Rows are one point carried round by a steady rotation, each followed by how many ticks it has turned.
The counts run from 0 to 504.
[-1.38  1.60  0.38 -0.15  0.10  0.39 -2.30 -0.45 -1.08  2.18 -0.90  1.61
 -2.48  1.37  0.79  0.33  0.06 -1.58  1.20  0.11  0.20 -1.28 -0.41 -0.59
  2.04 -1.66  0.82  0.43  0.06  0.14  1.03 -1.52 -3.25  0.53 -0.22 -0.93
 -1.55 -0.92 -0.73  1.18  0.86 -1.35  1.50 -0.99  1.03  2.28  0.24  0.05
 -0.67  1.01  1.78  3.91  0.36  0.95  0.12 -0.03  0.42 -0.93  0.91  0.80
  0.11  0.21 -1.98  0.07  0.43 -0.35 -3.60  0.92 -0.41] : 407
[-1.54 -0.49 -1.01 -0.20 -0.79 -0.48 -1.23 -0.03 -1.19  2.44  0.59  1.22
 -2.36  1.60  0.24  0.88 -0.63 -0.49  0.76  0.25  1.15  0.50 -1.57 -0.02
  3.18 -1.95  0.67 -0.32 -0.63  0.07  2.44 -0.59 -2.25 -0.86 -2.97  0.16
 -1.09  0.39 -0.96 -0.04  1.29  0.29  0.22 -0.17 -0.23  1.00  1.80  0.96
  0.23  1.05  0.00  4.18  0.36  0.83 -0.25  0.41 -0.98  0.06  2.22 -0.19
  0.16  0.16 -1.80 -0.44  1.87 -1.43 -2.34  2.17 -0.09] : 247
[-1.84  1.45  0.74  0.23 -0.86 -1.52 -0.03 -0.57 -0.64  1.53  1.01  2.19
 -1.20  2.37  0.66  1.51  0.04 -0.39  1.60  0.29 -0.24 -0.09 -1.55 -2.06
  2.47 -1.78 -0.30 -0.90  0.89  1.35  2.14  0.30 -1.25 -0.06 -1.78  0.44
 -0.06 -0.11 -1.72  1.80  2.30  0.01  1.29 -0.92 -0.55 -0.20  0.77  0.28
  0.28  0.32  0.28  3.53  0.63  2.39 -1.40 -0.10 -0.33 -0.85  1.26 -0.16
 -0.76 -0.55 -2.68 -0.69  0.63 -0.04 -2.90  0.89  0.33] : 25
[-1.50  1.85  2.08  0.40  1.07 -0.12 -1.75 -0.77  0.04 -0.73  0.46  0.55
 -2.37  0.13 -0.60  0.80 -0.75 -1.52  1.99 -0.21  1.72  0.60 -1.04 -1.27
  3.10 -1.64 -0.58  0.27 -1.56  1.49  0.67  0.64  0.14  0.02  0.39 -1.86
 -1.89 -1.04 -0.67  2.80  0.12  1.00  1.15  0.09 -0.46  0.12 -0.65  0.24
 -0.97  0.12  0.06  2.29  0.21 -0.57  1.89  0.28  1.70 -3.82  0.90  0.76
 -0.55 -0.13 -1.97  0.94 -0.39  0.30 -3.21  0.75 -0.64] : 446
[-1.52  0.97  1.08 -0.43 -0.52 -1.34 -1.61 -0.67 -2.35  1.36  0.10  2.34
 -1.87  2.34  1.04  1.23 -0.17 -2.27  0.90  0.20 -0.18 -0.88 -0.52 -1.74
  2.04 -2.06 -0.65 -0.30  0.21  1.23  2.59  0.11 -0.81  0.67 -0.55 -0.06
 -1.99 -0.50 -1.29  1.33  1.05  0.24  2.05 -0.69  0.85  0.44  0.30  0.27
 -0.97  1.13  1.76  1.89 -0.34  1.08 -2.51 -1.19  0.52 -1.36  0.76  0.47
 -0.37 -0.53 -1.39  0.51  0.89  1.11 -4.12  1.65 -0.66] : 332
[-1.10 -0.19  0.68 -1.09 -1.20 -0.66 -0.88  0.47 -1.00  2.52  0.77  1.78
 -1.54  1.73  0.95  1.39 -2.19 -0.84  0.91  0.14  0.38  0.30  0.02  0.65
  2.57 -2.65 -0.01 -0.22 -1.15 -0.34  2.48  0.67 -1.95  0.20 -1.06 -0.21
 -1.32 -0.39  0.46  0.53  1.87  0.27  1.07 -1.33  1.07  1.60  1.09  0.17
 -0.04  1.19  1.08  3.24  0.70  1.53 -1.97 -1.28  0.05 -0.43  0.32  0.63
 -0.09 -1.16 -1.12 -1.27  1.23 -0.64 -3.09  2.33  0.25] : 179
[-0.47 -0.14  1.70 -0.05 -0.19 -0.23 -2.66 -0.27 -1.19 -1.41 -0.85  0.39
 -2.90 -0.12 -0.90  1.92 -1.15 -2.51  1.45 -0.69  3.17  0.44 -0.33  0.22
  2.24 -1.47  1.12 -0.01 -1.15  1.15 -0.55 -0.60 -1.64  0.29  0.08 -2.33
 -2.44  0.74 -1.61  1.41 -0.36  1.01  1.50  0.59  1.30  0.47  0.82  0.81
 -0.72  0.49  1.34  2.86  0.28 -0.72  1.32  1.33  0.96 -0.85  1.24 -0.02
  0.47 -1.13 -0.94 -0.72  0.01 -0.61 -3.04  1.03 -1.75] : 224
[-1.66  0.82  0.83  0.63 -0.51 -0.61 -1.08 -1.07 -2.81 -0.85  0.04  1.32
 -2.92 -0.15  0.02  1.08 -1.16 -0.32  0.93  0.23  1.37  0.76 -0.08  0.62
  2.17 -2.58  0.46 -1.14 -1.13 -0.01  1.32  1.06 -1.56 -0.96 -0.44  0.95
 -2.11  0.24 -0.71  2.00  0.36  1.77  1.15 -0.20  0.18  1.60 -0.46  0.66
 -0.38  1.90  0.84  2.42 -0.22 -1.51 -0.22  0.21  0.91 -2.14  1.51 -1.82
 -0.16 -0.71 -0.16 -0.77 -1.42  0.66 -4.02  0.25 -0.91] : 151
[-0.65  0.59  0.91  0.20 -0.14 -0.04 -1.95  0.27 -0.74  2.06  0.10  1.78
 -1.55  1.94 -0.44  1.63 -1.70 -2.59  1.72  0.01 -0.14 -0.36 -1.29 -0.54
  2.91 -1.97  0.18 -0.28 -0.84  1.56  1.62 -1.34 -1.62  0.69 -0.69 -1.83
 -2.53 -0.62 -0.63  0.43  0.07 -1.16  1.64 -0.30  1.89 -0.40  1.16  0.83
 -1.26  0.36  2.18  2.49  0.28  0.73 -0.89 -1.40  0.05 -0.93  0.13  1.85
  0.21 -0.08 -1.29  0.32  1.77 -0.13 -2.42  1.87  0.18] : 105
[-1.61 -1.05 -0.65  0.87  0.66 -0.59 -0.24 -1.17  0.55  1.66  1.17 -0.05
 -0.26  0.80  0.27  0.69 -2.55 -0.04  1.97  1.87  0.74  0.94  0.70 -0.37
  0.78 -2.17 -0.06 -1.93 -1.40  0.76  1.73  1.31 -0.63  0.09 -1.23  0.10
 -1.50  0.25  0.73  0.38  3.09  0.04  1.24 -0.55  0.11 -1.05  1.61  0.77
 -0.27  0.74  1.41  3.77  2.08  0.82 -2.04  0.08 -0.37 -1.44  1.71 -0.74
 -0.56  0.23  0.01 -1.71  0.77 -0.21 -2.29  2.59  0.71] : 427
[-1.01 -0.49  1.18 -0.50 -1.23 -0.48 -0.57  0.68 -1.79  0.85  1.28  1.59
 -1.14  1.87 -0.67  1.19 -2.01 -1.73  0.46  0.00  0.01  1.07 -1.67  0.20
  3.17 -2.98 -0.16 -0.49 -1.49  0.10  3.11  0.77 -0.51 -0.16 -1.10  0.26
 -2.26  0.33 -0.81  0.35  1.51  0.96  1.75 -0.90  1.48  0.89  1.40  0.63
 -0.18  0.42  1.88  1.36 -0.50  0.18 -2.03 -1.23  0.93 -1.27  0.29  0.84
 -0.30 -0.87 -2.12 -1.39  1.29 -1.19 -2.73  1.68 -0.72] : 329
[-1.82  1.17  0.82  0.60  0.01 -0.27 -1.59 -1.53 -0.19 -1.26  1.70  0.32
 -3.28  0.79 -2.26  1.29 -2.00 -1.87  2.53  0.52  0.68  0.79 -0.74  1.34
  1.48 -1.47  0.84  0.76 -0.74  1.08  0.75 -0.56 -1.71  0.47  0.14 -1.17
 -2.87  0.44 -1.02  1.82 -1.40  0.15  0.55  1.13  0.31 -2.07  1.11  0.95
 -0.83  1.22  0.79  2.06  0.15 -1.25 -0.79  1.05  0.22 -1.03  1.46 -1.14
  0.51  1.74  0.56 -1.31  0.88  0.73 -2.63  0.53 -0.63] : 384
[-1.74 -0.65 -0.09 -0.30  0.91 -1.09 -2.08 -1.53 -0.71  0.06  0.65  0.79
 -0.25  0.88  0.65  0.45  0.20 -1.62  0.70  1.16  1.57  0.26 -0.15 -0.97
  0.38 -2.17  0.16 -1.09 -0.82  0.53  1.68  1.44 -0.89  1.22  0.18  0.24
 -1.85 -0.06 -1.04  0.99  4.08  1.29  1.79 -1.35  0.86  0.65  1.05 -0.31
  0.26  0.15  3.28  1.69  0.00 -0.04 -1.36  0.07  2.00 -1.90  1.27 -1.10
 -0.57 -0.39 -1.27 -1.24  0.19  0.51 -3.45  2.54 -2.24] : 117
[-1.60  1.97  2.31 -0.16  0.31 -1.02 -1.34 -0.66  0.26 -1.32  1.76  1.07
 -2.44  1.44 -1.20  1.71 -1.75 -1.48  2.07  0.44  1.54  0.75  0.23  0.23
  1.75 -1.35 -0.13  0.45 -0.67  1.03  0.66  0.98 -0.87  0.38  1.53 -1.56
 -1.39 -1.26 -1.69  2.98  1.33  0.98  0.54  0.32  0.62 -0.22  0.00 -0.25
 -0.69  0.47  0.48  1.81 -0.38  1.09 -0.50  0.94  2.14 -1.61  0.90 -0.65
 -0.11 -0.74 -0.56 -1.19 -0.60  0.80 -3.82  0.48 -0.90] : 78
[-1.24  0.75 -0.39 -0.04  1.36  1.10 -2.42 -0.61 -0.80  1.70  0.47  0.82
 -1.52  0.58  0.09 -0.19 -0.81 -1.56  1.74  0.68 -0.35  0.30 -1.26  0.15
  3.06 -2.15  0.61 -0.07 -1.36 -0.26  1.46 -0.79 -1.98  0.94 -0.68 -1.35
 -2.66 -0.82  0.60  1.19  0.30 -0.37  2.87 -1.63  0.77  1.15 -0.10  0.02
 -0.73  0.97  2.48  2.11  0.87 -1.12  0.42 -0.12  0.37 -3.44  0.66  0.97
 -0.44  0.66 -1.29  0.51  0.67  0.52 -2.43  1.69 -0.34] : 38
[-1.27 -0.56 -0.28  1.07  1.05 -0.97  0.14 -1.34 -0.27  2.14  0.19  0.59
 -1.16  0.40  0.10  0.95 -1.75 -0.42  2.69  1.75  0.54  0.44  0.85 -1.24
  0.83 -2.21 -0.14 -2.31 -0.81  1.30  1.41  0.89 -0.94  0.09 -1.64 -0.31
 -1.51  0.01  0.47  1.01  2.54  0.28  1.08 -0.22  0.02 -1.08  1.35  1.28
  0.01  0.76  1.14  4.65  2.35  1.18 -1.52 -0.25 -0.51 -1.30  2.05 -1.01
 -0.51 -0.33 -0.36 -1.37  0.52  0.78 -2.47  2.07  0.74] : 428
[-2.38  1.85  0.32  0.70 -0.56  0.21 -1.23 -0.74  0.91  0.96  2.28  1.06
 -2.58  1.65 -1.29  0.84 -0.66 -1.03  1.78 -0.01 -0.03  0.72 -2.64  0.19
  4.07 -0.62  0.03  1.13 -0.53  0.70  1.42 -0.85 -2.35 -0.14 -1.34 -0.37
 -1.76  0.55 -0.65  1.58 -1.03 -0.35  0.25  0.08 -0.90 -0.79  1.29  0.31
  0.07  0.17 -0.89  3.43  0.17 -0.11  0.15  1.07 -0.35 -0.86  1.01 -0.22
  0.08  2.46 -1.74 -0.39  1.71 -0.42 -2.88  0.73 -0.04] : 318
[-1.01  0.43  0.56  0.14 -0.69 -0.98 -0.84 -0.06 -0.50  0.85  1.89  2.13
 -0.94  2.15 -1.39  1.90 -1.54 -1.71  1.59  0.19  1.01  0.84 -2.60 -0.75
  2.62 -1.47  0.05 -0.11 -0.24  1.57  1.86 -0.10 -0.13 -0.01 -1.64 -0.57
 -1.68  0.15 -2.03  0.58  1.14  0.94  0.61  0.76  0.24 -2.05  1.80  1.17
 -0.15  0.00  1.32  1.96 -0.46  1.13 -1.22 -0.19 -0.06  0.22  1.87  0.66
 -0.45  0.14 -2.19 -0.91  2.59 -1.62 -1.81  2.18 -0.83] : 171
[-1.61  1.07  0.89  0.13 -0.48 -0.13 -1.91  0.26  0.12  1.91  0.96  1.15
 -0.91  1.72  0.30  1.08 -0.34 -1.04  1.54 -0.93  0.71  0.96 -2.29 -1.28
  3.95 -0.99 -0.08 -0.24 -0.23  0.75  1.39 -1.27 -2.31  0.11 -1.74 -0.73
 -0.27  0.02 -1.20  1.16  1.88 -0.26  1.50 -1.36 -0.15  1.04  1.10 -0.77
  0.11 -0.32  0.28  4.02  0.08  1.19  1.01  1.25 -0.10 -1.61  0.67  0.69
 -0.24 -0.62 -3.44  0.07  0.67 -1.06 -2.19  1.48 -0.50] : 252
[-0.57 -0.59  0.41  1.47  0.22  0.04  0.29 -0.24 -0.11 -0.36 -0.08  0.47
 -2.06 -0.83 -1.82  0.17 -2.00 -0.93  2.23  0.59  0.16  0.94 -2.44 -1.08
  2.41 -2.66  0.87 -0.90 -1.83  1.69  0.60  1.59  0.10 -0.35 -0.89 -1.53
 -3.56  0.71  0.83  0.72 -0.76  0.56  1.84  0.61 -0.46 -0.79  1.42  1.66
 -0.67  0.34  1.06  3.09  1.55 -1.43  0.71 -0.83 -0.21 -2.27  1.17  0.27
  0.03  0.71 -1.79 -0.93  1.56 -0.60 -1.83  1.31  0.58] : 135
[-1.75  1.29  0.43  0.70  1.27  1.26 -2.35 -0.79 -0.18  1.17  0.70  1.01
 -1.52  1.13  0.30  0.21 -1.21 -1.76  2.09  1.19 -0.75  0.06 -0.76 -0.17
  2.63 -1.92  0.25  0.31 -1.27  0.14  0.73 -0.57 -2.09  0.71  0.25 -1.49
 -2.18 -0.79  0.77  1.98  0.58 -1.01  2.99 -1.67  0.72  1.19  0.09 -0.43
 -1.14  0.23  2.55  3.08  0.70 -0.85 -0.31 -0.01  0.51 -3.58  0.07  0.62
 -0.06  0.82 -0.85  0.38  0.02  1.25 -2.70  1.08  0.14] : 39
[-0.76 -0.27 -0.09 -0.12  1.57  0.17 -2.05 -0.93  0.70  0.18  1.99  0.32
 -0.39  0.54 -0.64  1.28 -1.77 -1.99  2.57  1.11  0.93  1.82 -1.15  0.05
  2.39 -2.16  0.45 -0.76 -2.24  0.70  0.49 -0.53 -0.32  2.25  0.16 -1.35
 -2.14 -0.48  0.30  1.56  2.14  1.32  2.67 -1.16  0.73 -0.74  0.70 -0.62
  0.00  0.05  3.13  1.56  1.06 -0.78 -0.32  1.11  1.03 -3.07  0.40  0.43
 -1.23 -0.57 -1.05 -0.52  1.04  0.37 -1.21  2.02 -1.63] : 43
[-1.21 -0.96 -0.15  0.54  0.92 -0.21 -1.48 -0.89  1.89  0.98  1.36 -0.30
 -1.61  0.62 -1.04  0.80 -2.72 -2.34  2.41  1.03  1.18  0.82 -0.75 -0.25
  1.33 -1.71  0.74 -0.69 -1.75  1.53  0.12 -0.18 -1.18  1.66 -0.55 -2.40
 -2.86  0.77  0.74  1.01  0.55 -0.56  1.46  0.07  0.30 -1.93  2.16  0.78
 -0.42 -0.20  1.61  3.75  2.41  0.25 -0.76  0.45 -0.11 -0.92  0.77  0.08
  0.08  1.32 -0.21 -0.97  1.99  0.05 -1.82  2.74  0.29] : 352
[-1.99  0.60  0.66  0.02  1.29  0.02 -1.81 -1.54  0.62  1.10  1.85  1.15
 -0.73  1.91 -0.03  0.31 -1.43 -2.45  0.99  1.31 -0.02 -0.48  0.40 -0.26
  1.70 -1.93 -0.86 -0.19 -1.32  0.40  1.77  0.86 -0.25  1.23  0.91 -0.79
 -1.88 -0.90 -0.19  2.08  2.25 -0.01  1.29 -1.13  0.94 -0.26  0.56 -0.77
 -1.13 -0.36  2.28  1.63 -0.18  0.38 -2.27 -0.50  1.21 -2.82  0.58  0.36
 -0.56  1.00 -0.24 -0.30 -0.12  1.25 -3.92  2.16 -0.10] : 266
[-2.37 -0.62  0.58  1.07  0.32 -1.69 -0.32 -1.41  1.61  0.81  0.91 -0.04
 -1.21  1.04  0.40  0.38 -1.40 -0.59  2.01  1.09  1.39 -0.07  0.99 -1.07
  1.10 -0.88 -0.81 -1.95 -0.92  1.42  1.02  1.78 -0.59  0.05 -0.66 -0.40
 -1.19  1.26  0.57  1.24  2.53 -0.23  0.17 -0.84 -1.00 -0.66  1.53  0.13
 -0.27 -0.11 -0.69  4.41  1.62  1.11 -1.64 -0.11  0.00 -1.73  1.48 -2.06
 -0.25  0.84 -0.86 -1.07 -0.12  1.00 -3.29  2.33  0.86] : 56
[-2.31  2.08 -0.32  0.89  0.00  0.62 -0.19 -0.96 -0.11  0.17  2.51  1.66
 -2.23  0.78 -2.02  0.46 -0.88 -0.45  2.31  0.87 -0.82  1.42 -3.02  0.42
  2.58 -1.75  0.18 -0.33 -0.20  0.93  1.37  0.68 -1.58 -0.63 -0.90 -0.17
 -1.73 -0.03 -1.31  1.90  0.28  0.67  0.92  0.70 -0.37 -1.15  1.33  0.72
 -0.56  0.10  0.77  2.47 -0.20 -0.05 -0.57  1.05  0.47 -1.60  1.90 -0.43
 -0.42  1.76 -2.36 -0.92  1.49 -0.79 -2.34  0.40 -0.18] : 167
[-2.63  1.58 -1.03 -0.04 -0.53 -0.68 -1.06 -1.51 -0.98  1.55  1.85  1.67
 -2.75  1.51  0.04  1.38 -0.80  0.08  2.21  0.80  0.40  0.58 -1.06  0.43
  2.47 -0.77  0.10 -0.29  0.22  0.33  1.67 -0.79 -2.36 -0.39 -2.70  1.27
 -1.17 -0.11 -1.05  1.37  0.30  0.56  0.00 -0.40 -1.05 -0.54  0.49  0.87
  0.75  1.65 -0.27  3.70  0.10  0.29 -0.89  0.95 -1.03 -0.29  2.23 -1.73
 -0.33  0.77 -0.93 -0.23  1.03  0.12 -3.24  1.13 -0.59] : 91
[-0.53 -0.57 -0.17  0.79  0.64  0.45 -0.31 -0.61  0.79  0.95 -0.07 -0.38
 -1.78 -0.28 -1.51  0.64 -1.30 -0.90  2.56  0.45  0.18  0.72 -1.36 -0.76
  0.41 -2.07  1.79 -1.30 -0.91  1.28 -0.14  0.26 -2.27  0.83 -1.00 -1.97
 -2.58  0.77  0.56  0.87  1.38 -0.58  1.95  0.20  0.32 -0.47  2.24  1.00
 -0.17  0.22  2.18  4.02  2.72  0.18 -0.18  0.81 -0.31 -0.72  1.58 -0.75
  0.59  1.20 -1.52 -1.91  1.66 -0.62 -1.57  1.33 -0.03] : 503
[-0.20  0.47  1.68  0.06 -0.59 -0.01 -1.29  0.34 -1.27  1.27 -0.04  0.99
 -1.55  1.27 -0.39  1.56 -1.61 -1.22  2.45 -0.78 -0.46  0.70 -1.36  0.19
  3.16 -2.34  0.99 -0.40 -0.32  0.87  0.52 -1.77 -2.77  0.67 -0.82 -1.65
 -1.86  0.37 -0.45  1.71  0.37 -0.61  2.87 -1.01  1.83  0.79  0.73  0.06
 -0.31  0.46  2.39  3.29  1.00  0.58 -0.04  0.59  0.10 -0.66  0.03  1.07
  0.04 -1.19 -1.80 -0.77  1.03 -0.31 -1.79  0.44 -0.18] : 255
[-1.42 -1.34 -0.70 -0.40  0.68 -0.87 -1.72 -1.17 -1.13  0.43  0.26  0.29
 -0.52  1.12  0.76  0.27 -0.35 -1.36  0.59  1.35  1.94  0.78 -0.35 -0.14
  1.06 -2.38  0.41 -1.16 -1.38 -0.09  1.73  1.42 -0.41  1.28 -0.81  0.68
 -1.67  0.40 -0.64  0.73  3.53  1.61  2.11 -1.41  0.52  0.64  0.93 -0.34
  0.50  0.51  2.93  2.06 -0.13 -0.96 -1.68  0.45  0.81 -2.13  1.23 -1.02
 -0.68 -0.36 -0.71 -1.03  0.53  0.46 -2.84  2.65 -2.34] : 118
[-2.57  1.33  1.69 -0.17  0.30 -1.22 -1.42 -1.42 -0.47 -0.96  1.68  1.24
 -2.93  0.94  0.20  1.68 -1.45 -0.85  1.87  0.76  1.56  0.04  1.52  0.93
  1.85 -1.64 -0.69 -0.25 -1.72  0.04  1.54  1.62 -0.97  0.38  0.80 -0.02
 -1.26  0.05 -0.71  2.74  0.80  0.76  0.12 -0.77 -0.13  0.38 -0.27 -0.30
 -0.29  1.28 -0.33  3.09 -0.08  0.32 -1.00  0.51  1.25 -2.06  0.91 -1.66
  0.00 -0.14  0.92 -1.00 -1.21  1.70 -4.18  0.68 -0.39] : 303
[-1.10  0.05  3.38  0.59 -1.00 -0.59 -1.67 -0.47  0.01 -1.69  0.42  0.04
 -2.56  0.14 -0.51  1.45 -0.95 -1.14  1.13 -1.00  2.30  0.57 -0.30 -0.20
  3.55 -1.51  0.52 -0.35 -2.28  0.75  0.13  0.05 -1.85  0.19  0.30 -1.65
 -1.53  1.77 -0.83  2.21  0.24  0.67  1.51 -0.80  0.59  1.47  0.30 -0.72
 -0.16 -0.52  0.33  2.93  0.62 -1.06  1.60  1.22  1.21 -2.14  0.05 -1.41
  0.36 -0.42 -1.41 -1.11 -0.99 -0.17 -3.24  0.76 -1.02] : 222
[-1.70  1.89 -0.10  0.69  0.96  0.38 -2.02 -0.93 -1.34 -0.40  0.54  0.37
 -3.21 -0.62 -0.93  0.08 -0.59 -0.39  1.75  0.39  1.13  0.69 -0.86  0.67
  2.31 -1.94  0.65 -0.55 -1.19  0.29  0.57  0.07 -1.82 -0.59 -0.24 -0.68
 -2.14 -0.15 -0.51  2.17  0.11  1.13  1.44  0.17 -0.59  1.29 -0.56  0.69
 -0.08  1.92  0.91  3.04 -0.19 -1.58  2.05  1.76  1.31 -2.92  1.90 -1.25
 -0.08  0.79 -0.82 -0.38 -0.63  0.14 -3.23 -0.08 -0.75] : 377
